In the rows, 128 means zero.
Which row each row swaps with, under one turn or mirror
supa: [150  90 122 115 173 117  84 125 150 121 140 136 144 102 156 146  91]
Dosud: [151 169 159 134 159 138 101 134 120 127 141 114 150 140 144 114 104]
kasu: [ 76 120 132 126 126 138  90 113 122 128 138 127 147 126 149 131 111]
fim: [183 145 115 134 139 135 100 130 118 119 136 123 145 137 135  95 109]
kuv: [165 102 170 110 126 131  83 102 157 120 133 145 146 140 156 113 111]
neti: [157 124 135 101 151 110 131 107 154 115 119 139 132 128 128 136 117]
kovu: [108  88 150 134 151 130  69 138 116 130 130 108 167 107 148 136  75]
suge: [105 144 172 130 140 135 108 139 133 132 131 130 138 147 135  91 114]
Laruv: [164  62 130 136 127 139  78 145 116 137 128 123 147 138 141 104  89]
Sugis: [104  68 155 127 144 138 113 146 123 157 119 123 138 134 125 141  90]
Zuzim: [130 130 162 145 124 109  76 147 109 113 137 101 143 127  96 145 103]
Teda: [ 98  61 143 132 135 133  85 127 129 125 157 127 131 137 130 157  94]
tobu: [154 149 139 126 125 108 107 111 131 106 125 104 146 134 100 148  99]
nobob: [169 148 112 136 140 138 115 139  94 119 149 121 149 140 126 118 102]
tolud: [149  93 122 107 171 111  93 130 129 144 154 120 121 137 118 130  69]
lavu: [143  97 125 114 147 126  90 126 144 123 130 155 157 136 167 159 133]
gogok: [147  66 124 132 121 133 128 133 116 103 151 132 150 129 133 158  79]
pitu: [ 88  92 111 135 140 127  71 143 136 127 142 132 139 128 133 142  95]
bobi: [ 76  78 133 135 146 140  86 127 124 130 145 125 145 134 131 120  95]
retik: [177 120 150 108 146 130 120 107 144 121 124 134 153 162 154 135 122]
podup: [148 125 140 117 133 122 118 125 129 119 139 163 138 186 126 133 104]
ruku: [143 117 179 144 125 140 125 130 119 119 127 121 146 161 127  91 122]
Leved: [160  86  93 138 154 131 118 132 103 123 115 112 157 137 131 138 107]
gozu: [100 101  91 121 146 129 102 114 123 135 119 120 148 132 131 148  85]
lefor: [166  65 111 114 141 132 122 150 122 138 128 115 134 127 139 127  88]
nebel: [138 130 162 143 103 138  99 117 116 111 156 122 132 168 110 120 119]
gop: [114  52 169 131 158 131 105 141 135 126 128 124 147 129 142 136  99]
feruf: [166 128 129 126 140 141 114  80 118 115 163 106 158 140 149 121  97]
gev: [135 130 181 146 123 121  91 119 127  99 149 107 148 142 100 118 113]
dav: [174  64 174 135 153 120 102 129 119 106 137 108 147 124 118 128  96]
teb: [143 126 188 138 117 145 126 111 122 126 126 110 158 150 123 129 120]
Zag: [135 107 127 103 174 120 104 124 138 120 153 143 140 105 149 163  90]
fufaz: [130 158 175 126 124 127  87 125 124 127 130 119 147 130 130  92  97]
Gelu: [121 101 135 127 170 139  99 152 126 133 146 108 143  92 157 137  76]
Suta: [140 146 151 148 108 125  83 121 134  93 150 113 148 134 115 131 118]
kud: [129  94 145 117 150 148 114 104 123 133 130 146 138 156 153  82 114]
temom: [178 111 116 130 109 123 110 163 117 121 134 131 134 124 123 121 122]
fabib: [116  85 167 153 152 134  95 151 120 113 140  94 169 110 137 143  95]

gop is swapped with ruku
kud is swapped with dav
nebel is swapped with Teda
kuv is swapped with Laruv

Which row each row swaps with, under one turn or mirror
vos: [105 143 130 110 136 110 101 172 163 114 138 137 109 124 132 141 124 149]
Dano: [119 107 180 113 159 137 132 163 147 115 142 156 131 130 110 127 130 154]
boru: [147 134 142 141 200 103 106 127 125 108 186 133 126 144 114 113 154 144]
fofa: [114 131 135 114 137 108  99 182 166 104 139 128 114 127 138 141 129 150]
bemed: [102 104 134 133 162 104 111 128 162  79 157 126  97 131 155 130 155 140]
rito: [109 135 133 109 174 107 131 156 144 119 107 120 110 167 158 152 131 143]
miv: [140 149 119 120 148 111  88 159 145 129 142 139 145 149 133 155 115 135]
rede: [139 127 114 142 148 131  90 130 125 133 140 130 161 146 149 156 155 141]
Molob: [100 140 131 108 175 102 149 142 133 127 120  98 136 157 157 146 125 141]
seto: [112 140 130 112 148 119 102 153 110 154 144 115 138 110 146  97 119 132]
sotuz: [123 114 126 117 150 111 122 149 133 131 125 158 157 147 140 116 169 118]
mub: [115 133 117 114 164 108 124 167 135 115 102 122 101 156 154 145 133 147]
Tul: [115 103 133 143 148 128 122 149 104 130 134 127 165 125 142 119 176 124]
sav: [123  92 153 114 163 119 144 142 178 104 176 103 136 133 125 111 130 157]
Dalo: [111 112 165 113 158 124 122 157 141 106 118 168 129 128 125 123 151 136]
vomi: [113 101 152 132 184 113 113 119 141  84 178 136 105 132 142 125 159 148]
soso: [139 101 130 129 172 116 146 122 174 133 174 107 149 147 128 108 119 138]
fuf: [114  97 134 141 143 120 118 151 106 130 137 120 166 127 148 120 178 128]
supi: [151 136 163 161 155 110 101 144 120 140 145 143 127 113 113 150 120 140]
sabom: [157 143 167 139 151  93 140 157 155 137 147 117 149 143  99 125 142 149]
nazaz: [147 100 126 127 177 108 136 113 161 127 174 109 159 150 128 113 118 129]
kozu: [108 115 168 138 152 157 125 159 109 138 154  92 111 131 145 148 139 148]
ruk: [133  89 139 121 202 146 131 148 136 135 173 111 107 139 144 124 114 135]
tud: [122 110 151 142 140  90 147 126 126 107 113  93  90 119 137 124 127 148]
mida: [120 113 179 144 149 150 126 157 121 136 153  97 119 111 139 155 140 148]
ved: [131 151 116 125 147 110  90 166 157 132 138 133 133 143 132 153 122 151]
lemu: [125 105 148 139 139 100 149  95 141 113 120  98 113 121 145 119 140 143]
fiboz: [127 126 177 152 151 134 113 154 120 137 153 125 122  98 129 161 129 144]
kired: [135 119 135 128 159 117 119 160 146 117 105 133  85 153 150 156 126 137]
dasuv: [151 154 150 154 169  83 136 155 149 144 148 113 142 149 100 123 147 150]
Nimev: [143 104 137 151 140 113 139  85 145 124 136 111 142 136 151 124 157 134]
lut: [152 111 102 144 135 119 114 143 140 156 157 111 133 127 139 112 166 138]
sebeg: [121 112 133 111 186 140 117 150 117 148 169 102 111 122 142 121  97 136]
Dibik: [115  93 148 115 172 121 148 131 172 111 181 106 136 128 120 116 129 154]
fogu: [144 146 160 149 169  93 113 133 100 104 157 118 119 142 118  96 142 151]
zom: [126  91 160 127 204 142 138 152 143 138 176 102 114 146 139 121 124 138]
vazot: [151 122 115 136 141 133 122 106 123 130 149 125 156 149 153 140 162 150]
seful: [121 128 171 138 156 134 116 144 102 124 146 101 101 167 146  95 137 135]
dag: [107  94 127 154 177 114 138 164  93 104 125 101 131 138 132 143 147 141]
Feg: [141  82 164 136 192 141 143 136 154 127 160 107 111 153 141 142 131 140]
sapep: [159 120 148 152 174  90 129 117 135 133 156 133 142 146 119  99 106 123]
Zos: [155 107 105 145 132 106 104 143 150 134 162 104 122 114 145 123 162 140]
dap: [132 144 158 152 170  93 111 125  96 105 156 121 117 142 116  98 145 151]
vori: [112 109 143 144 160  97 153 139 116 108 113  87  95 131 133 124 121 138]
guv: [106 139 136 123 182  93 145 127 116 117 166  89 161 130 137 125 138 158]
Sov: [149 130 154 161 178  85 108 136 129 143 141 136 139 130 112 119 115 114]

kired is swapped with Feg
zom is swapped with mub
dag is swapped with seful
vori is swapped with kozu

